Each scene shows the same named points in several views, each turned, perhaps mirrored, and shifted as a whole.
A view may leave some points out, and in a few views one point is out of place. Which views, in the order they come, and which point in each? Write no view if none.

-- scene 1 --
view 1:
  q_194 [ -9  21 -14  -3  -9   8  19  15  20 -13  22 -17]
  q_80 [ -8  17 -12  -1  -8   8  23  15  22 -13  23 -17]
  q_112 [ -5  17 -14   5  -9   5  22  10  22 -11  11 -24]
  q_48 [ -9  28 -18   2 -11   5   6  15  15 -10  10 -27]
  q_600 [ -7  19 -14   4  -9   6  18  14  20 -11  15 -24]
  q_475 [ -4  14 -11  -3  -6   6  35   5  27 -13  16 -13]
  q_195 [  0  22 -16  -2  -6  -1  32  -9  27 -11  -6 -16]
view 2:
  q_484 [ -2   8  11 -10 -14 -16  -7   2   6   3  -9  19]
  q_21 [-14  -2  17  -5   5 -11 -15  15  -9  -6   1   5]
  q_600 [ -5   2  15  -6  -3 -14 -13   9  -2  -3  -2  12]
  q_829 [ -1   4  11 -10  -3 -11  -6   2   4   3  -8   8]
  q_475 [ -8  -1  11 -11  10  -5  -6   8  -1   2  -6  -3]
  q_48 [ -6   7  15  -6 -15 -19 -12   6   0  -2  -4  22]
  q_112 [-10   2  14  -7  -1 -12 -11  11  -4  -3  -2   9]
view 3:
  q_195 [  0  19  -7  13 -14 -11  20 -13   0 -24 -27  -2]
  q_484 [ 16   8 -15  20   9 -13  27  -6 -14  -6 -33 -14]
  q_935 [ -1   9 -15  16  -1 -12   9  -6   0  -8 -20 -14]
  q_48 [ 20  14 -15  21   5 -17  35  -3 -12  -5 -28 -17]
  q_475 [ -3  11 -14  15  -5 -12   9  -6   2  -8 -18 -14]
  q_194 [  9   8 -18  19   6 -14  18  -3  -7  -1 -22 -19]
  q_600 [ 12  15 -16  19   0 -17  25  -2  -5  -3 -20 -19]
  q_80 [  6   9 -18  18   4 -14  15  -2  -4   0 -19 -20]
  q_279 [  7  11 -10  16  -2 -10  23 -11  -9 -19 -34  -4]
  q_829 [  3  11 -13  16  -2 -12  16  -8  -4 -12 -25 -11]
view 4:
  q_279 [-15  23  14  14 -23  11  -3  -7 -16   8  -3  21]
  q_829 [ -6  21   8   9 -17   4  -5  -5 -12  10 -10  16]
  q_194 [-10  25  -5   8  -6   9 -17  -8 -13  14  -4  25]
  q_48 [-17  25  -4  11  -6  16 -15  -9 -15  15   1  28]
view 5:
  q_48 [  9  21   3 -16  13  -5  45  13  -5  -6 -11  22]
  q_194 [23 20 10 -6 12 -5 42 20  1 -7 -8 33]
  q_935 [24 20 11  2  8  7 45 25  5 -4 -6 42]
  q_195 [ 5 20  3  1  1 24 55 24  1  6 -8 39]
  q_21 [ 14  28  10  -7  16  13  46  10   0 -10  -7  44]
  q_829 [17 19  7 -1  6  7 47 24  2  0 -8 36]
  q_484 [ 14  17   3 -11   8  -8  44  21  -2  -2 -11  21]
  q_279 [  9  16   1  -3   1   8  51  26  -1   6 -10  27]
  q_80 [24 21 12 -5 13 -2 42 20  3 -9 -7 37]
Views with a point moved: view 2, view 4
  out of place in view 2: q_829
  out of place in view 4: q_194

-- scene 2 --
view 1:
  q_49 [-15   6   0 -10  34  20  12  25]
  q_962 [-11  27   6  -8  26  27  10  22]
  q_521 [-8  9  7 -6 44 24 15 21]
  q_623 [-2 12  5 -6 36 22 12 23]
  q_319 [-12   4   1  -9  35  20  20  16]
  q_298 [-8 15 18  0 37 23 16 26]
  q_748 [-14  10  -1  -9  26  21  11  26]
  q_73 [-14  16  -1 -18  36  20  14  11]
  q_57 [-21  11  11  -7  47  26  17  21]
  q_219 [  2  26   0 -13  31  21   2  23]
view 2:
  q_299 [ -2 -50  15   0 -14 -11 -15 -19]
  q_319 [  3 -41  14   3  -4   1 -15 -16]
  q_748 [ 10 -51  15  -1  -2 -10 -11 -14]
  q_623 [  5 -49   4   9  -6  -8 -17 -17]
  q_219 [ 11 -58   2   9 -10 -17 -21  -3]
  q_73 [  9 -41  12   6  -6  -3 -16  -1]
  q_962 [ 19 -52   3   7   3 -13 -16  -8]
  q_49 [  5 -46  15   3  -6  -8  -8 -16]
  q_298 [  8 -41  -2  11   3 -13 -16 -24]
  q_521 [  3 -42   4  13  -5  -4 -11 -18]
view 3:
  q_319 [  1 -13   8   3  -9 -27 -10 -21]
  q_298 [ 10 -18  -7   4  -2 -16   3 -20]
  q_73 [  9  -8  -2   4 -13 -33 -16 -15]
  q_748 [  6 -22   1  -5  -2 -31 -13 -16]
  q_962 [ 11 -20 -13  -2  -5 -32  -4  -9]
  q_49 [  9 -19   6  -2  -5 -27 -13 -20]
  q_219 [ 17  -7 -10  -4   5 -36  -7  -9]
  q_521 [ 13 -12   5   4  -8 -23  -2 -22]
  q_299 [  7 -12  10  -5   7 -26 -14 -22]
  q_623 [ 11 -11   0   0   0 -26  -2 -18]
  q_57 [ 16 -20   3   7 -17 -20  -5 -23]
view 4:
  q_962 [ 15 -13   7  14  16   4  14  14]
  q_299 [  4 -15   7   3   2   6  -4  11]
  q_748 [ 1 -5  7  3 11 -1  4  6]
  q_73 [ 10  -4   0   3   4 -13   8  18]
  q_49 [ 1 -6  6  3  9  0  0 15]
  q_623 [10 -9  6  5  5  7 11 15]
  q_319 [ 3  1  5  4 -1 -1  2 17]
  q_57 [ 4  5  5  7 13  2  7 30]
  q_219 [ 16 -20   3   3  11  -3  18   8]
  q_521 [ 7 -3  5  4  5  7  8 25]
view 5:
  q_73 [ 49 -20 -26  -5  -5 -18 -13  23]
  q_319 [ 47 -22 -27   0   7 -12 -22  23]
  q_748 [ 51 -10 -25  -1   8  -7 -11  21]
  q_57 [ 33 -21 -32   7   2 -12 -13  32]
  q_521 [ 40 -18 -35  -1   7 -14 -17  33]
  q_49 [ 49 -16 -31   3   8  -9 -13  22]
  q_299 [ 58 -13 -39   0  13 -11 -20  21]
  q_298 [ 36  -5 -32   1   5 -10 -21  37]
  q_623 [ 47 -10 -34  -7   7 -13 -18  32]
  q_962 [ 44  -2 -22  -9  -1 -11  -8  30]
  q_219 [ 54  -2 -34 -15  -1 -17  -7  29]
view 6:
  q_962 [ 23  -6   8  -3   2  -3   3 -15]
  q_73 [ 28  -7   0   4  -5  -3 -10  -1]
  q_319 [ 20  -3 -10  -1 -11 -10  -9  -4]
  q_49 [15 -4 -9 -5 -6 -1 -6 -4]
  q_298 [ 16  -5 -11  -3 -19  -9   5 -13]
  q_219 [21  2 13 -2  2  0  5 -1]
  q_748 [17 -2 -6 -9  0 -2 -5 -8]
  q_521 [ 14  -5  -4   3 -16  -5   1  -5]
  q_57 [ 16 -15  -8   5 -18   0  -2 -11]
  q_623 [ 17   1   0  -1 -10  -7   4  -4]
  q_299 [ 15   7 -10 -10  -8  -3  -2   5]
Views with a point moved: view 4, view 6
  out of place in view 4: q_962
  out of place in view 6: q_298
